In the data rows, the value 500 means zero.
Here are some points:
[356. 359. 467. 805. 425. 360. 713. 472. 432. 888. 403. 436. 132. 763. 630.
 530.]
[790. 494. 322.  69. 726. 746. 262. 792. 507.   0. 448. 447. 937. 413. 610.
 705.]
[294. 563. 608. 521. 483. 479. 559. 441. 491. 635. 455. 515. 471. 550. 469.
 532.]
[642. 459. 374. 303. 650. 530. 368. 738. 553.   0. 408. 386. 695. 496. 668.
 659.]
[519. 481. 613. 667. 513. 394. 452. 402. 476. 521. 462. 554. 423. 463. 533.
 495.]
[196. 357. 489. 999. 269. 380. 883. 337. 385. 999. 541. 488.   0. 725. 695.
 403.]
[389. 437. 551. 837. 372. 312. 654. 400. 443. 755. 466. 650. 278. 560. 673.
 519.]
[465. 541. 472. 431. 584. 506. 391. 613. 545. 213. 384. 615. 701. 443. 595.
 648.]
[ 93. 493. 726. 901. 361. 405. 710. 318. 399. 999. 616. 476. 225. 610. 436.
 322.]
[645. 468. 453. 358. 493. 468. 290. 517. 576. 288. 507. 497. 728. 397. 499.
 439.]
[587. 421. 409. 538. 422. 375. 462. 452. 471. 424. 425. 580. 555. 428. 556.
 499.]
[551. 361. 543. 749. 451. 337. 413. 455. 513. 538. 366. 599. 400. 542. 561.
 557.]
[756. 542. 546. 452. 551. 439. 275. 648. 406. 160. 459. 671. 658. 525. 540.
 614.]
[787. 489. 388. 236. 569. 591. 418. 634. 541.  74. 504. 361. 683. 457. 584.
 505.]
[568. 511. 526. 437. 333. 645. 520. 474. 574. 546. 587. 373. 516. 383. 330.
 336.]
[503. 466. 506. 601. 549. 543. 495. 635. 476. 550. 531. 354. 485. 629. 433.
 509.]
[728. 497. 464. 236. 603. 520. 263. 537. 668. 234. 418. 388. 588. 365. 442.
 568.]
[627. 525. 478. 462. 435. 439. 488. 458. 511. 415. 413. 608. 473. 479. 591.
 637.]
[436. 292. 684. 795. 388. 265. 479. 295. 336. 834. 581. 494. 250. 432. 480.
 368.]
[502. 488. 575. 779. 317. 435. 631. 331. 352. 828. 612. 542. 335. 570. 471.
 344.]
[550. 505. 599. 644. 531. 411. 445. 445. 451. 453. 541. 541. 495. 397. 550.
 437.]
[714. 499. 302. 233. 706. 579. 368. 667. 489. 143. 371. 506. 712. 510. 564.
 736.]
[688. 594. 528.   0. 691. 515. 158. 755. 764.   0. 430. 416. 884. 385. 321.
 650.]
[674. 436. 419. 303. 598. 511. 371. 564. 585. 210. 339. 497. 702. 419. 558.
 566.]
[735. 420. 394. 191. 504. 485. 204. 625. 569.   0. 352. 586. 919. 328. 464.
 658.]
[346. 467. 493. 576. 608. 489. 543. 621. 427. 542. 545. 615. 537. 593. 679.
 564.]
[613. 507. 530. 336. 554. 497. 359. 369. 580. 467. 581. 560. 544. 312. 474.
 536.]
[499. 503. 590. 442. 522. 312. 413. 618. 472. 556. 463. 567. 618. 636. 303.
 525.]
[650. 439. 460. 288. 588. 626. 214. 562. 627. 204. 561. 593. 841. 300. 521.
 492.]
[582. 450. 420. 502. 491. 503. 585. 604. 528. 523. 426. 459. 599. 542. 542.
 581.]
[225. 446. 317. 750. 356. 496. 723. 507. 541. 746. 443. 479. 247. 626. 572.
 537.]
[653. 573. 418. 154. 659. 746. 398. 630. 531.  28. 536. 473. 778. 470. 493.
 478.]
[227. 526. 422. 495. 612. 614. 694. 517. 547. 696. 535. 302. 393. 560. 504.
 428.]
12 more points follow, each with its number after it:
[  0. 454. 690. 999. 237. 322. 992. 204. 174. 999. 723. 572.   0. 709. 668.
 288.] 0
[633. 551. 553. 172. 639. 513. 313. 760. 664.   0. 440. 487. 999. 377. 407.
 629.] 1
[583. 529. 453. 279. 651. 510. 379. 526. 669. 225. 458. 373. 719. 453. 380.
 465.] 2
[870. 503. 545.   0. 719. 613.  94. 596. 584.   0. 458. 548. 888. 305. 392.
 555.] 3
[508. 476. 524. 805. 359. 510. 719. 441. 376. 799. 638. 457. 194. 609. 621.
 317.] 4
[542. 482. 586. 540. 608. 477. 363. 421. 568. 354. 477. 513. 641. 412. 519.
 505.] 5
[311. 577. 393. 580. 391. 608. 789. 436. 586. 786. 569. 460. 279. 521. 500.
 522.] 6
[374. 508. 628. 527. 541. 442. 588. 588. 467. 680. 464. 450. 412. 664. 448.
 497.] 7
[546. 446. 475. 453. 468. 426. 407. 513. 520. 268. 369. 602. 614. 473. 624.
 689.] 8
[581. 488. 477. 698. 366. 344. 612. 497. 475. 599. 603. 516. 413. 543. 537.
 376.] 9
[459. 387. 525. 741. 451. 329. 386. 482. 505. 502. 368. 556. 427. 511. 570.
 550.] 10
[612. 450. 359. 522. 495. 507. 528. 541. 394. 400. 449. 529. 481. 554. 600.
 610.] 11
Which three of these numbered points are nearest to each point below, ignoring the direction in which the first points spread most? Their numbers follow each, nearest first.
[706. 588. 366. 133. 656. 682. 188. 560. 709.   2. 492. 613. 999. 302. 528.
 632.] > 5 8 2
[548. 449. 541. 791. 390. 239. 568. 324. 355. 712. 638. 543. 277. 466. 550.
 354.] > 9 3 5
[478. 445. 482. 343. 588. 515. 421. 490. 601. 396. 523. 379. 624. 426. 435.
 396.] > 2 5 3
[514. 582. 495. 148. 689. 576. 323. 703. 596.  49. 402. 498. 999. 405. 479.
 696.] > 1 7 5
[  0. 359. 644. 999.  41. 289. 999. 152. 195. 999. 614. 471.   0. 729. 686.
 197.] > 0 9 8
[ 43. 429. 754. 999. 222. 330. 999. 207. 382. 999. 658. 535.   0. 670. 567.
 202.] > 0 1 2
[698. 441. 437. 320. 600. 459. 193. 596. 619.  91. 335. 533. 789. 384. 498.
 659.] > 10 8 5
[427. 548. 532. 363. 554. 460. 422. 528. 601. 261. 439. 635. 724. 470. 375.
 602.] > 1 5 2
[457. 507. 492. 487. 530. 485. 525. 502. 534. 539. 522. 335. 530. 462. 374.
 411.] > 2 7 1
[439. 460. 474. 559. 435. 413. 568. 480. 528. 474. 399. 689. 552. 485. 637.
 680.] > 8 11 10
[788. 577. 426.  82. 634. 521. 279. 661. 600.   0. 328. 625. 878. 315. 494.
 747.] > 8 11 10
[585. 507. 603. 421. 499. 551. 405. 357. 504. 625. 616. 580. 439. 410. 488.
 405.] > 3 5 4
[581. 522. 448. 408. 519. 648. 626. 544. 414. 445. 594. 463. 475. 458. 547.
 350.] > 4 9 6
[670. 509. 591. 313. 639. 414. 216. 529. 577. 121. 467. 482. 760. 368. 474.
 586.] > 5 3 10
[531. 453. 427. 701. 461. 439. 749. 439. 411. 657. 441. 480. 229. 648. 670.
 536.] > 11 4 8
[725. 653. 456.  68. 767. 536.  93. 626. 645.   0. 407. 523. 966. 302. 498.
 697.] > 5 3 1
[743. 505. 587. 530. 525. 330. 182. 547. 384. 320. 425. 583. 569. 527. 516.
 554.] > 10 3 5
[529. 419. 520. 643. 440. 390. 552. 542. 476. 531. 542. 539. 418. 486. 562.
 394.] > 9 4 5
[582. 540. 423. 266. 642. 498. 385. 569. 579. 277. 438. 359. 725. 424. 439.
 496.] > 2 7 5
[448. 307. 515. 862. 337. 331. 486. 337. 487. 718. 416. 552. 307. 515. 572.
 526.] > 10 8 5
[728. 506. 474. 459. 543. 361. 424. 608. 476. 339. 435. 464. 613. 469. 377.
 524.] > 9 2 11
[709. 460. 549. 243. 640. 422. 128. 524. 551.  14. 442. 498. 813. 287. 466.
 614.] > 5 10 3
[522. 464. 505. 659. 412. 360. 565. 463. 465. 635. 530. 458. 346. 557. 519.
 413.] > 9 4 11
[558. 491. 357. 646. 492. 477. 576. 498. 415. 640. 557. 559. 365. 579. 669.
 559.] > 11 4 9
[377. 467. 485. 544. 468. 625. 753. 384. 540. 791. 505. 364. 281. 493. 503.
 491.] > 6 2 7
[639. 549. 508. 534. 426. 485. 485. 542. 447. 378. 615. 602. 588. 441. 485.
 486.] > 9 4 5
[444. 499. 541. 541. 583. 502. 388. 473. 631. 520. 439. 423. 425. 542. 385.
 365.] > 2 5 3
[842. 589. 396. 234. 674. 440. 230. 672. 516.   0. 404. 555. 857. 417. 439.
 541.] > 9 10 5
[431. 442. 451. 472. 509. 519. 553. 395. 532. 602. 482. 381. 515. 427. 452.
 447.] > 2 5 3
[452. 495. 555. 359. 644. 426. 419. 642. 462. 458. 407. 397. 592. 588. 400.
 556.] > 7 1 2
[530. 486. 612. 461. 473. 535. 430. 336. 466. 655. 581. 573. 465. 438. 487.
 399.] > 3 5 2
[641. 470. 553. 622. 492. 339. 346. 487. 323. 431. 433. 627. 429. 538. 546.
 544.] > 10 8 11
[569. 462. 384. 519. 419. 547. 613. 692. 401. 432. 422. 610. 616. 636. 579.
 599.] > 11 8 9
[640. 509. 421. 270. 624. 463. 290. 607. 566.   1. 310. 632. 793. 387. 567.
 718.] > 8 10 11
[638. 583. 471. 123. 550. 727. 449. 635. 503.  73. 523. 505. 748. 457. 455.
 514.] > 0 4 6
[564. 529. 513. 486. 467. 568. 350. 476. 601. 356. 603. 623. 662. 369. 590.
 474.] > 5 9 3
[347. 399. 533. 928. 367. 347. 817. 373. 310. 999. 376. 493.  59. 682. 652.
 524.] > 11 8 10
[715. 525. 542. 486. 426. 464. 421. 507. 427. 357. 509. 540. 593. 475. 522.
 481.] > 9 4 3
[358. 400. 557. 887. 338. 448. 581. 284. 442. 908. 663. 571. 312. 487. 658.
 380.] > 5 9 3
[642. 544. 419. 357. 531. 609. 457. 692. 463. 207. 357. 507. 721. 598. 515.
 711.] > 11 8 7
[683. 557. 504. 303. 671. 435. 206. 519. 587.  47. 386. 554. 807. 378. 478.
 636.] > 5 10 8
[504. 502. 389. 572. 497. 554. 679. 512. 474. 605. 492. 586. 407. 585. 667.
 533.] > 11 4 6
[475. 497. 495. 645. 429. 400. 358. 528. 526. 597. 383. 648. 480. 561. 375.
 616.] > 10 8 5
[449. 502. 535. 935. 360. 297. 518. 376. 273. 805. 448. 698. 209. 606. 560.
 463.] > 10 8 11
[602. 583. 367.   0. 670. 738. 425. 617. 700.  70. 373. 427. 818. 359. 376.
 789.] > 6 2 7
[612. 433. 484. 640. 447. 335. 578. 480. 435. 650. 521. 470. 329. 566. 545.
 400.] > 9 4 11
[325. 454. 546. 665. 440. 473. 607. 393. 511. 707. 635. 383. 357. 470. 484.
 274.] > 2 5 3
[206. 528. 506. 829. 348. 564. 940. 394. 447. 999. 628. 387. 112. 587. 604.
 416.] > 6 4 2
[433. 477. 596. 805. 327. 523. 785. 370. 365. 857. 629. 420. 113. 629. 570.
 319.] > 4 9 11
[620. 512. 487. 565. 412. 621. 652. 550. 350. 492. 585. 429. 385. 556. 485.
 381.] > 4 9 11
[300. 502. 610. 622. 586. 486. 652. 563. 487. 681. 454. 417. 385. 674. 463.
 534.] > 7 1 2
[311. 465. 573. 612. 562. 393. 650. 541. 385. 677. 433. 399. 364. 617. 499.
 447.] > 7 2 1
[746. 525. 427. 176. 598. 601. 148. 619. 603.   0. 486. 568. 970. 309. 529.
 651.] > 5 8 10
[498. 424. 465. 642. 452. 534. 441. 389. 485. 657. 594. 578. 510. 427. 627.
 451.] > 5 3 9
[852. 531. 452. 123. 647. 417. 231. 713. 577.   0. 451. 452. 865. 404. 404.
 577.] > 9 2 3
[203. 486. 470. 784. 286. 551. 916. 363. 485. 999. 565. 380.  14. 607. 542.
 414.] > 6 4 2
[440. 568. 494. 399. 699. 568. 456. 549. 485. 394. 437. 474. 643. 574. 560.
 586.] > 7 2 5
[581. 513. 516. 441. 647. 368. 382. 683. 471. 365. 440. 548. 624. 613. 294.
 606.] > 7 1 2
[186. 484. 559. 999. 320. 310. 706. 395. 371. 966. 578. 655. 156. 614. 692.
 452.] > 8 11 10
[  0. 409. 538. 944. 323. 438. 830. 308. 483. 999. 626. 374.  67. 720. 460.
 314.] > 2 6 7
[489. 402. 457. 738. 280. 329. 556. 360. 457. 645. 421. 605. 312. 477. 607.
 559.] > 8 10 11
[590. 543. 547. 274. 556. 600. 323. 436. 538. 454. 573. 552. 561. 408. 464.
 447.] > 3 5 2
[581. 451. 557. 469. 556. 405. 277. 385. 571. 394. 468. 563. 573. 429. 449.
 527.] > 5 3 10
[411. 420. 639. 644. 456. 531. 539. 288. 376. 903. 657. 566. 201. 443. 521.
 294.] > 3 5 4
[159. 414. 685. 998. 406. 298. 842. 348. 301. 999. 598. 391.   0. 768. 527.
 322.] > 7 2 1
[596. 477. 469. 481. 510. 534. 388. 500. 565. 427. 597. 605. 668. 349. 585.
 491.] > 5 9 3
[372. 519. 530. 558. 533. 557. 429. 451. 666. 630. 581. 399. 500. 499. 454.
 474.] > 2 5 1
[254. 460. 594. 814. 203. 400. 822. 336. 444. 999. 541. 398.  12. 616. 317.
 335.] > 2 7 6
[484. 492. 429. 538. 504. 491. 606. 504. 420. 471. 483. 545. 497. 501. 603.
 482.] > 11 9 4
[595. 560. 461. 135. 606. 627. 386. 650. 537.  16. 481. 519. 826. 359. 496.
 552.] > 0 1 2
[748. 488. 547. 268. 574. 467. 263. 365. 507. 432. 555. 488. 561. 288. 494.
 496.] > 3 5 9
[755. 516. 453. 240. 565. 481. 358. 534. 538.  93. 362. 590. 702. 372. 519.
 651.] > 8 11 10
[442. 498. 531. 533. 503. 425. 327. 618. 518. 332. 444. 596. 659. 471. 512.
 571.] > 10 1 8
[856. 594. 474. 128. 631. 587. 276. 689. 569.   0. 531. 553. 997. 338. 413.
 541.] > 9 3 1
[426. 474. 500. 797. 324. 579. 877. 387. 327. 866. 690. 541. 148. 558. 605.
 189.] > 4 9 0
[565. 509. 378. 426. 494. 558. 523. 616. 559. 394. 444. 475. 575. 587. 556.
 586.] > 11 7 6
[173. 529. 568. 592. 501. 406. 571. 418. 499. 597. 501. 547. 452. 546. 532.
 591.] > 1 8 5
